Each path below is one point turned by a fixed rotation once a step. After each direction that follows a path, write how fast that rotation turns it, in degrees per step (0 if it stays still).
Each turn is a multiple of 5 degrees from 10 to 175, or 0.
Each row of a path follows its step; steps can be skipped.

step 0: [ 2.15  2.21  0.05 -0.50  1.94  1.72  1.82 -0.71  2.15  3.19 -0.78  0.24
 -2.29  4.48 -0.61 -0.14 -0.85  2.49  0.62 -0.38  0.97  0.04 -1.37 -0.42
 -0.14 -1.86 -1.30 -3.21  2.84 -0.22  3.95 -1.11  1.82  0.43  1.34 -2.27
 -0.10  0.21 -1.76  0.16  0.73 -3.34  1.25  2.95 -0.30 -1.18  1.34  0.70
  1.06 -0.42 -2.75  1.14 -1.32  3.24  0.55 -0.42 -0.51  0.88  0.69 -1.68
 -1.00  0.97]
step 1: [-1.17  0.94 -2.01 -0.85 -3.51  2.39  2.13 -0.14  3.96 -1.80 -0.29 -2.13
 -0.01 -1.09  0.19 -0.83  0.67  1.50 -0.97  0.10  1.23 -1.57  1.87  1.27
 -0.68  0.77 -0.68 -1.20  3.75  2.47  0.54 -3.29  1.24  2.48 -0.83 -1.99
  1.38  1.96 -2.33  1.23  0.20  1.62 -0.99 -0.10  1.26 -1.87  2.85 -0.87
 -0.17 -0.18 -1.16 -0.57  0.96 -2.14  1.31 -2.29 -0.63 -1.03 -0.18 -0.23
 -1.41 -4.43]
step 2: [-0.30  1.15 -0.75 -2.48  0.89 -0.54 -0.28  0.58  2.68  2.35 -1.21 -0.79
  0.02 -1.88 -0.89 -0.35  0.34  2.15  0.61 -0.33 -0.82 -1.22 -0.39 -1.89
  1.78  0.41  1.43  1.32  0.26  2.35 -0.81 -2.80 -0.26  1.23  2.20 -3.36
  1.21 -0.55  0.09 -0.01 -0.52  3.07  1.73 -1.54 -1.85  2.81 -0.83 -1.58
  4.33  0.82  1.86 -0.25  1.93 -4.92 -2.29  2.09  0.40  0.04 -1.38 -1.50
 -1.13  1.90]
step 3: [ 3.75 -1.09 -0.56 -1.41 -1.65  0.84  2.54  1.98 -0.94  0.48 -2.24  0.75
  1.17  2.16 -0.62  0.23  0.01  1.11  1.34  5.14 -0.27  1.41 -1.97  0.67
 -3.34 -0.64  2.15 -1.87  1.41  0.29  1.58 -0.48 -2.14 -2.78  0.43 -0.97
  2.29 -0.86 -1.55 -0.19  2.00 -1.27  0.93  0.48 -4.34  1.30  0.93 -0.14
  0.38 -0.27  1.29 -0.41 -1.12 -1.52  0.53  1.80  1.22 -1.47 -1.76  0.84
  0.85  3.09]
step 4: [ 0.10 -2.95  0.14  1.53  0.58  3.69  1.48 -0.46  2.34 -2.18 -0.59 -0.22
 -1.29  2.79  0.41  5.05  2.55 -0.56 -2.16  1.18  1.54 -1.46 -0.64  0.80
 -0.13  0.05 -0.91  3.28 -2.21  1.06  0.97 -1.80 -0.32  1.75 -0.53  1.63
  0.31  3.16 -0.85  0.67  2.78 -0.57  0.60  2.21 -0.64 -0.42  2.98  0.11
  1.11 -0.94  0.69 -2.71  0.59 -1.04  1.77  1.64  0.98 -0.72  1.12  1.29
  2.51 -0.40]
step 5: [-1.28  1.75  0.69  2.43  2.06  1.27  0.05 -2.71  3.01  0.81  1.71 -1.92
 -2.17 -1.36 -1.14  1.35 -0.27 -0.16  0.60 -1.44  1.78  0.33  1.65  1.36
 -3.17 -1.30  2.50 -0.23 -1.12  3.22  2.06  1.72 -1.32  2.49  0.20 -0.10
  2.81  0.16  2.26  0.49 -2.56 -0.22  0.10 -0.20  1.73  2.61 -1.96  1.68
  1.74 -0.83  0.28 -2.12  0.36 -1.24  1.08  2.91 -3.04 -2.67 -0.36  0.04
 -0.67  1.52]
step 6: [ 0.57  1.80  2.40  0.67  0.30  1.48 -0.73 -1.32  0.18  1.51 -1.44  1.63
  1.48 -0.12  0.93  0.68 -0.75  0.56  0.38  3.57 -0.67 -0.05  1.98 -2.38
 -2.85 -1.04  0.05 -0.56  1.94  0.01  0.54 -2.16 -0.10 -0.72 -1.51  1.06
 -1.81 -0.01 -0.13  4.06 -3.19 -1.49  1.17  2.57 -0.35  1.85  1.92 -1.42
 -2.16 -0.51  1.46  3.94  1.60 -0.56  0.44  0.67 -4.36 -1.11 -1.33 -0.60
 -2.05  2.62]
step 7: [-0.96 -0.66  1.26 -1.80 -0.36  3.85  1.39  2.09  2.56 -1.30 -2.59  2.74
  1.26 -0.32 -2.02  0.63  1.09 -2.74  1.10 -1.61 -1.53 -1.76 -1.60 -1.58
  2.32  0.31  2.09  0.25  2.49  1.43 -0.72  1.58 -2.50 -0.27 -3.71  1.98
  0.20  3.57 -2.08 -0.19 -0.91 -3.20  1.95  0.42  0.28 -0.89  1.30  1.15
  0.79  0.13  1.20  0.34  1.33 -1.77 -1.04 -2.52 -1.68  1.72 -0.31  0.79
  0.08 -0.57]
step 8: [-1.55  0.01 -1.48  1.25  2.64  2.29  0.80 -1.20 -0.32 -0.96 -1.81  0.40
 -1.74 -2.44 -2.67  1.25 -2.73  0.92  2.54 -1.91  1.19  1.21  0.29  3.56
  1.44  2.38 -0.82 -1.02 -1.24 -0.37 -0.15  1.42 -1.69  2.55  1.80 -0.73
  0.84 -2.50 -2.01  1.81  1.08 -2.72  1.71  0.45 -0.55 -0.30 -0.55  0.29
  0.01  2.43 -1.10  0.08  1.59 -3.83 -3.61 -0.40 -0.67 -1.00 -1.77 -0.15
  3.02  0.93]
step 9: [ 3.20 -1.54  2.01 -0.49 -2.25  0.09 -0.55 -2.29  0.21  1.08 -1.29 -0.91
 -3.12  0.41  4.21 -0.66 -1.96 -0.23 -2.86 -1.55 -1.93  1.58 -1.52  0.70
 -1.01  0.07  0.24 -2.62  1.94 -0.53  0.18 -0.73 -1.76  1.58 -1.15  2.49
  1.29 -3.07 -1.36  3.24 -0.06  0.01  1.46  2.28 -0.18 -0.04 -1.09 -2.35
 -0.56  0.44 -2.03  0.53  1.84 -0.62 -0.67  3.49  0.43 -0.35 -2.20  3.18
  0.53 -0.36]
step 10: [ 1.62 -1.83  1.18  1.47  0.16  2.04 -2.07 -0.67  1.18 -1.43 -1.13  1.91
 -1.85 -0.63  0.69 -3.10 -1.41 -0.01  0.60 -1.84  2.93 -1.76 -0.85 -3.52
 -0.52 -1.82  1.19  2.23  1.40  4.71  1.05 -1.49 -2.96 -0.43 -1.94  0.35
 -1.32  1.18 -1.81  0.00  1.65  0.48 -1.59  1.78  2.55  0.24 -1.14 -1.39
 -2.55  0.56  2.37 -0.25  0.70 -0.37  0.57 -0.13  4.51  0.26  0.33 -0.10
  0.79  0.49]
step 11: [ 1.52  1.38 -3.89  1.27  1.23 -1.24  0.01 -0.19  2.38  1.52  0.10  1.63
 -0.74  2.61 -1.16 -0.49 -0.38  0.35  1.27 -2.04  2.64 -1.57  0.67 -1.04
 -1.25  0.64  1.20  2.13  0.49  1.64  3.77  3.27  4.69  2.56 -1.61  0.30
  0.30 -1.50 -1.86  1.07  1.47 -2.03  0.69  0.09  0.07  2.70  0.21  2.04
  0.18  2.33  0.12  1.73 -1.99 -0.45 -3.18 -0.36  1.00  0.88 -0.84  0.14
 -1.23  1.75]
Speeds:
[ 0.24  0.87 -0.39  0.31 -0.50  0.21  0.75  0.32  0.12 -0.46  0.20 -0.30
 -0.41  0.47 -0.59  0.74 -0.03 -0.43  0.77  0.20  0.49 -1.06  0.73 -0.15
  0.83  0.36 -0.44  0.00 -0.21  0.42  0.06  0.46  0.18 -0.13 -0.26  0.24
  0.22  0.29  0.41  0.27  0.03  0.48 -0.17  0.33  0.34 -0.97  0.37  0.99
 -0.54  0.66  0.40 -0.47  0.04 -0.05 -0.52  0.42  0.62  0.30 -0.59 -0.10
  0.09 -0.77]	110
[ 0.05 -0.13  1.00  0.70 -0.47 -0.23 -0.12 -0.28  0.93  0.19  0.74 -1.12
 -0.47  0.43  0.67 -0.40  0.57  0.71  0.20  0.23  1.12  0.33 -0.71 -0.16
 -0.05  0.40 -0.14  0.54  0.02 -0.16 -0.02  0.40 -0.66  0.38  0.01  0.11
 -0.52  0.27  0.00 -0.07 -0.26 -0.39  0.04  0.38  0.05 -0.06 -0.23  0.40
 -0.56  1.02 -0.53 -0.09  0.00  0.69  0.64  0.40  0.24 -0.36  0.45 -0.23
  0.12  0.46]	70
[ 0.12  0.55  0.75  0.17  0.37 -0.81 -0.31 -0.18  0.36  0.14 -0.20 -0.18
 -0.04  0.16  0.12  0.25 -0.40  0.64 -0.06 -0.34 -0.25 -0.01  1.17  0.17
  0.43 -0.20  0.03 -1.11 -0.34  0.12  0.18 -0.80 -0.64  0.34 -0.28  0.47
 -0.11  0.24 -0.54 -0.62  0.17 -0.26  0.56 -0.66 -0.31 -0.49  0.06 -0.04
 -0.96  0.37 -0.03 -0.40 -0.36 -0.57 -0.13 -0.72 -0.02  1.00  0.54  0.93
 -0.16  0.51]	40
[ 0.50  0.39 -0.23  0.19 -0.16  0.33 -0.54 -0.04 -0.03  0.28  0.74  0.34
  0.02  0.76  0.22  0.04  0.69 -0.24 -0.03  0.63 -0.46  0.55  0.48  0.15
 -0.60  0.29 -0.17 -1.16  0.42 -0.51  0.71  0.25 -0.03 -0.68 -0.22 -0.63
  0.00 -0.89  0.58 -0.39 -0.31  0.08  0.70  0.52  0.04  0.52  1.00 -0.64
 -0.68  0.30 -0.67 -0.02  0.31  0.19 -0.94  0.30  0.08  0.05 -0.08 -0.18
  0.52  0.03]	125
[-0.02 -0.02 -0.31 -0.36  0.97  0.48  0.33 -0.60 -0.53  0.11 -0.59 -0.23
  0.02 -0.09 -0.04  0.17 -0.06  0.02  0.71  0.25  0.83  0.58  0.62 -0.25
  0.48 -1.12  1.00  0.47  0.97  0.15  0.42  0.47 -0.09  0.09  0.88 -0.03
 -0.54 -0.27  0.40 -0.97 -0.30  0.36  0.82 -0.30 -0.12  0.19 -0.55  0.30
 -0.21  0.20 -0.45 -0.14  0.44  0.16  0.53 -0.08  0.21  0.40 -0.33  0.00
  0.52 -0.44]	135
[ 0.95  0.42  0.39 -0.53 -0.44  0.16 -0.83 -0.95 -0.76 -0.27 -0.18  0.50
 -0.39  0.30 -0.04 -0.04  0.22 -0.04 -0.41  0.23  0.57 -0.09 -0.02  0.47
  0.48 -0.24 -0.38 -0.27 -0.08 -0.11 -0.23 -0.35  0.79  0.45 -0.30  0.43
  0.51  0.35  0.24 -0.36 -0.13 -0.50 -0.50  0.05  0.19  0.63 -0.72  0.14
  0.00 -0.49  0.35 -0.78 -0.18 -0.14  0.21  0.44  0.84 -0.56 -0.06  0.29
  1.43  0.62]	65
[ 0.24 -0.07  0.14  0.09 -0.54 -0.50 -0.07  0.64  0.48  1.03 -1.04 -0.08
  0.46 -0.43 -0.52  0.28  0.40  0.09  1.02  0.22 -0.77  0.13 -0.61  1.02
  0.31  0.02 -0.49 -0.11  0.39  0.54 -1.05 -0.54 -0.26  0.35  0.01  0.20
 -0.58 -0.63 -0.14 -0.23 -0.34 -0.08 -0.14  0.03  0.10  0.10 -0.02 -0.58
  0.31  0.76 -0.34 -0.51  0.04  0.02  0.04 -0.29  0.23 -0.24 -0.66 -0.13
  0.77 -0.69]	60
